In the data rows, 128 means zero.
Here are some points, one per row:
[145  99 122  97 143 137 125 127 116 113 149 124 125 133  84 151 124 127
 171 137  43 104 109 135 187 145 126 122 135 137 150 125]
[121 138 105 150 139 176 168 141 186 112 134 161 133 210 146 150 177 154
 120 119 114 171 160 139  86 112 178  94  81 127 188 155]
[118 133 138 186 118 167  96 124 156 131 127 154 141 112 153 132 191 181
 154 133 123 186 164 153  56  94 120  57  93 152 126 178]
[119 136 157  97 118  90  92 107 109  58 146  70  99 156 101 137 117 143
 163 103 131 122 106 120 131 103 150 158 100 137 121 117]
[109 100 106 136 140 215  88 113 139  96 140 121  73 121 101 197 100 146
 111 179 126 133 123 139 134 101 126 177 123 148  98  79]
[116 192 142 121  67 106  95 221 125 170 151 192 146  30  80 125 113 135
  37 159 179  77 103 111 122 128  46 101  88  70 122 166]
[ 97 124 133 163 147 116 143  99 145 115 135 100 123 105 185  72 201 141
 129 126 153 188 172 137  95 106 182 165 110 121 146 194]
[ 96 124 144  86 125 128 135 123 137 137 156  80 162 157  66 145 102 137
 100 110  78 148 118 183 134 109 145 182  98 142 117 123]
[189  95  11 137  76 138 157 159 162 138 113 177 120 192 160 164 165  80
 144 111 105 176  70 116  82 142  66  15 144 115 124 141]
[108 150 133 169 136 142 146 105 151 157 120 140 124 146 145 101 152 124
  88 126  98 130 173  90  94 124 123 198  97  41 152 180]
[116 129 127 180 122 107 164 137 157  82 161 139 125 173 162 116 202 152
 121 141 123 151 156 139  71 136 186 161  90 123 167 153]
[ 99 149 123 171 148  93 162  75 123 128 115 129  98 117 186  85 173 139
 146 156 145 168 187 162 105 115 160 138 103 111 184 145]
[136  76 168 176 200  79 142 122 148 153  92 157 181 115 191  57 124 125
 172  49 128 103  76 116 127 165 126 146 167 137 128  89]
[150 158 158 172 165 130 170  89 129 175 142 141 103 127 153 110 151 148
 146 134 143 134 189 147  70 112 118 171 121  60 165 187]
[153  92  16 166  96 112 128 154 176 151 100 115 111 121 155 138 146  65
 152 130 122 174 127  65  85 162  88  15 168 145 108 114]
[131 137 113 151 138 193  89 116 152 103 138  97  71 120 116 180  92 139
 118 165 151 141 142 155 156  87 109 183 116 163  85  78]
[106 177 191 143 158 106 190 115 163 155 117 151  97 129 123 112 153 106
 111 119 142 146 164 141  72 113 129 181 133  58 168 174]
[148 153  85 131 156 212 107 102 165 106 137  82  89 122  75 191 159 173
 119 165 173 105 106 133 148 102 115 154 132 150  79 110]
[ 96 167 148  85 145 141 150  79  75 139 200  95 168 170  91 150 105 148
 115 125 108 140 143 163 151 121 173 143 136 163 144 115]
[171 100 155 145 130  98 147 120 124 143 127 173 173  88 188  91 119 133
 169  59  93 138 111  83 133 150 135 183 178 165 109 139]
[121 124 101 188 161 114 120 159 169 123  99 162 123 203 142 156 165 152
  71 117  99 167 169 146 102 112 212 132 100 129 197 156]
[141 102 178 105 132 130  88 116 140  85 141 108  79 125 103 188 126 151
 125 158 163 126 114 135 154 103 134 176 113 157 118 136]
[ 63 193 223 127  92 130 152 174 109 169 154 163 134 111 105 115 138 177
  67 141 167 154 146  95 105 160 124 146 106  55 156 136]
[133 154 154 140 150  96 162  69 136 126  92 138 108 124 158 100 170 140
 145 144 164 159 204 187 108 117 145 148 125  76 176 177]
[170  93  10 153  80 122 129 146 166 154 134 179 120 232 118 138 153  88
 130 135 126 170  57  91  85 176  86  16 187 116 151 142]
[153 152 163  86 172 129  96 101 100 137 168 135 168  83 106 143 145 107
 113 158  74 133 124 142 162 135 127 121  98 148  71 138]
[199  89 176 149  96 148 133 146 112 178  85 118 155 137 158  76  96  64
 112 114 147 102 126 104 134 185  85 155 139 153 133 122]
[171 139 166 153  96 156 173 134 121 176  63 145 124 202 142  95  96  94
 115 144 158 109 103  50 136 158 160 128 119 175 128 114]
[118 131 143  69 148 123  53  93 134  74 179 149 107 155 143 146 118 127
 101 144 149  95 122 112 144  75 113 160 136 175 151 125]
[121 167 104  57 112 149 142 136  89 117 157 243 130 100  88 117  90 107
 100 147 176  93 133 137  98 140 107 105  76 111 117 125]
[128 110 137  87 151 105 156 204  75 114 146 149 111 174 103 123 108 157
  44 140 173 100 116 179 164 108  81 142 150 123  41 108]
[ 70 154 110  97 127 124 120 156  90 162 165 145 115 155 135 151 122 141
 122 116 212  71 127 180 170 115 118 135  84 152  60 109]
[ 96 158 149 114  75 169 139 114 145 188 139  82 141 111 184  85 148 206
  53 119 105 124 189  89 113 158 125 112 107  83 159 168]
[110 102 115  86 164  99 138 198 109 154 155 134 126 132 112 154  73 128
  98 171 191  68 115 168 174 121  99 129  98 140  67 139]
[173  97  46 179  83 114 121 190 152 135 126 160 133 165 165 150 137  79
 143 114 112 199  97 107 119  85  69   0 153 107 128 161]
[115 101 170  83 119 148  80  97 141  86 170 138  69 135 114 120 104 118
 122 152 154 100 113 159 135  74 120 149 130 126 138 100]
[182 147 136  85 124 139 123 107 111 144 152  80 132  11 150 115  95 155
 130 132  77 141 106 166 134  91 140 140  98 150  84 105]
[164 101  13 191  95 109 158 160 159 125 117 138 148 172 119 143 147  72
 133 139 118 147 138  58  76 122  70  12 196 131 103 122]
[152 107 140  97 146  95  95 118 109 118 101 131 142 128  81 164 126 132
 178 160  61 117 131 136 181 118 144 112 105 113 114 128]
[ 64 113 157 171 142 106 185  94 153 112  73 163 217 150 157  91 149 123
 174  46 135  98 102 128 148 193  96 153 160 165 139  99]
[136 195 143 112 131 190 163 106 141 182 118  95 141 168 146  68 148 170
  61 115 100 185 188 109 117 122 140 119 130  63 180 132]
[119 119 134 189 121 101 110 114 172 117 155 138 130 143 151  75 164 129
 124 160 134 173 172 169  91 147 190 146 107 129 149 176]
[104  68 168 160 177 100 147 121 147 152  66 147 191 125 178  96 129 109
 182  47 134 131 124 134 146 203 128 146 149 116 128  90]
[ 85 137 179 179 144 137 163 128 124 104  93 154 184 169 126 171 114 179
 146  47 171  74 117 178 136 171 116 142 132 144 101 103]
[149  74 124 128 121   0 152  77 125 133 112 144 178 109 135 143 107 124
 133  94 118 115 141 110 126 174 131 175 156 146 141  94]
[117 122 152 100 129 145  74 115  92  79 137 121  74 147 108 131 130 142
 135 121 129 101 117 137 157  87 128 152 148 151 148 105]
[118 146 154  76 143 109  77 144 154  64 148  83  95 128 118 117 116 118
 143 132 132 105 118 131 123  93 124 162 111 183 144  96]
[178  94 116 121  90 148 152 205 111 169 104 123 139  81 158  74 100 102
 150  90 127 132 171 104 145 163 115 123 184 161 126 122]
[102 169 103 109 117 125  80 128  98  50 136  66 104 200 110 108 112 135
 157 128  91 118 116 140 155 141 134 131 113 113 121 111]
[132  94  44 154  70 101 150 106 174 143  88 117 113 114 138 189 168  55
 138 109 124 150 112  73  76 168  92  42 219 156  89 157]
[198  78 149 123  85 146 127 154 103 153  86 131 175 109 150  74 123  76
 130 108 145 114 148  80 147 160  97 128 148 148 129 135]
[152 138 171  97 138 110 103 110 115 153 150 161 124 108  90 158 126 140
 141 158  74  90 120 164 159 136 152 110 117 125 120 108]
[168  98 164 147 134  89 165 119 140 143  84 146 165  79 166  60 167 114
 181  49  97 163  78 106 163 139 139 183 148 142 103 127]
[124 129 127 118 122 146  75 102 107  94 187 108  77 167 121 137 116  99
 163 130 143 112 127 136 182  84 115 164 109 112 124 103]
[184 103 161 130  83 174 138 127 106 177  76 111 169 167 141  76 143  85
 118 127 168 103 138  65 142 166 140 142 121 142 127 113]
[ 84 153 157 135 133 132 157 108 168 192 102 130 128 133 162  92 136 128
 105 144 122 159 154 102 103 106 136 161 103  59 165 172]
[ 71 126 144 105 132 127 150  92  68 108 158  93 174 126 108 140  83 177
 122 156 120 116 111 165 136  88 193 126 126 130 145 108]
[153 148 148 129  85 129 143 124 122 180  54 146 116 194 181 137  96  91
 110 130 145 104 120  53 121 166 197 112 151 143  79  89]
[ 38 152 109 130 160 135 115 126  78 136 136 149 152 145 104 161 114 152
 118  71 212  83 103 169 173 141 131 151  89 128 126 112]
[143 107 118  87 109 100 119 204  64 153 108 159 130 153 112 108 124 111
 133 145 155 113 111 162 126 161  89 133 179 133  88 113]
[129 129 146  95 134 117  68 106 104  59 127  58  99 166  97 130 112 153
 130  82 103 103 131 140 127  84 147 107 137 128 130 109]
[119 126 158 127 139 172  79 114 130  96 133 115  84 131  93 203  91 129
 130 186 157 159 111 136 160 101 128 181 136 158 115 136]
[144 178 128 132 167 116 169 100 173 153 107 134 139 121 164 109 143 139
 143 157 162 112 171 178  69  98 146 168 138  76 184 185]
[117 142 133 169 156 146 175 133 159 116 149 137 125 149 131 174 176 145
 130 124 140 179 164 159  85 144 141  88 101 124 180 164]
[110 150  84 114 134 115 128 117 141  92 154 148 118 129  77 114  87 136
 186 129  59 104 133  93 170 113 134 119 160 119 106 134]
[137 126 171 119 131 169  71 115 134  68 157  70 120 143 149 133 115 154
 125 198 155 100  92 134 159  77 110 134 128 150 128 112]
[147 107  44 176  52 122 136 144 185 117  94 120 109  70 133 158 152  32
 155 130 129 147 106  90  97 176 130  81 232 146 127  94]
[ 97 109 131 105 148 156 114 122  73 162 161  62 148 133 102 122 111 133
 115 125  57 125  99 143 106  84 126 162  86 143 118 109]
[124 140  98  91 165 103 102 133 133  74 152  78 102 132 139 150  89 137
 166  96  77 103 137  92 161 140 140  80 134 121 118 137]
[162 109 160 144 157 105 120 104 126 135  77 166 213 127 201  71 139 107
 172  62  88 150 109 130 125 168 125 174 154 115 104  84]
[133 137 133 108 141 159  96 102  80 149 136  58 147  63 130 108  93 144
  98 125  73 156 101 180 149 118 115 151  93 180 124 160]
[143  55  56 184 120 123 128  87 171 129 101 136 117  99 101 149 157  27
 131 134 135 155 102  70  96 173 100  97 198 140 125  83]
[123 144 112  94 120 118 141 108 129  96 111 141 112 128  99 129  98 114
 176 136  40 108 126 125 179 110 134  98 129 162 115 136]
[163 102 101  82 124 105 135 188 103 181  83 124 146 139 143 101 115  95
 146 116 131 115 119 107 129 183 107 107 175 148 121 158]
[112 119  87 150 186 240  95 129 127 105 151  66  96 109  79 163 141 126
 126 165 176 142 103 140 124  98 147 107 164 151 108 117]
[149 112 108 112 121   8 146  80  89 159 145 137 160 103 106 136 101 139
 128  94 141 113 101 134 132 117 144 149 154 141 163  81]
[ 54 151 140 120 161 114 122 145  92 161 141 158 147 134 105 183 126 162
 133 122 202  73 135 162 162 113 114 140  97 151 107  84]
[ 99 106  98 162 131 204 111 105 168 105  98  82 119 100  75 151 149  89
 121 144 156 160 119 124 107 104 175  84 184 126 104  77]
[132 134 141 117 139 131  65 120  95  76 137  97  89 130 100 135 112 136
 138  95 117  79 140 151 118  85 144 149 111 162 134 137]
These points spread out most along one direction. How far along it is each point below, from 0 to 99? 50 is the average, and the first point above lies past it. One standard deviation of the points above along it is 16.
[ 90 163 159 104  71  85 116 255  82 161 134 214 139  80 117 171 124 154
  48 207 160 102 102  75 109 124  42 124 129  85 151 129] 51
[100 169 151 144 106 172 172 111 137 158 115 116 133 135 173 114 119 148
 104 129  87 155 151 102  98 152 141 154 129  53 166 210] 46
[101 100 148 173 144 115 163  90 143 120 137 115  91 117 168  63 195 147
 139 166 129 139 191 163  97 137 180 140 117 131 164 174] 50
[153 138 163 124 155 142 141 116  80 139 155  93 108  21 143 118 121 124
 102 144  62 124  75 166 158  99 130 111 111 156 100 120] 62
[105 138  76  91 134 120 114 133 137  99 111 109 117 163  85 129  91 160
 203 149  61 126 120 143 159 162 124 122 136 117 137  95] 54
[159 157 117  91 148 109 122 119 117 135 138 102 138 106 107 144 106 139
 170 138  81 117 124 126 144 106 117 116  70 115 124  79] 59
[115 147 134 117 149 103 125 111 103  47 133  59  94 169  96 123  94 143
 135 128  93  95 121 136 135 172 149  78 130 128 108 123] 59
[175  69 144 135 115  71 164 117 122 148 139 130 190 112 158 120 141  91
 179  75  93 108 106  98 151 155 160 170 159 113 139 115] 37
[143 115 138 168 135 166 161 132 185 104 147 127 149 109 160 159 157 146
 112 136 134 193 162 165 108 107 138  70  97 113 163 157] 45
[120 180  93 109  93 108 130 223 115 162 133 192 106   4  94 102 117 152
  31 159 187  97 104  88 159 117  91  75  72  91 114 156] 51
[137 121 179 100 136 159  86 108 154 100 158 109  65 115  84 179 101 137
 150 152 178 149 110 124 142 114 128 158 105 163 114 120] 68
[130 158  83  82  81 144 135 216  99 123 123 208 128   2  96 120  84 158
  70 151 202 111 163  95 129 130  97  90  53  68 111 135] 53
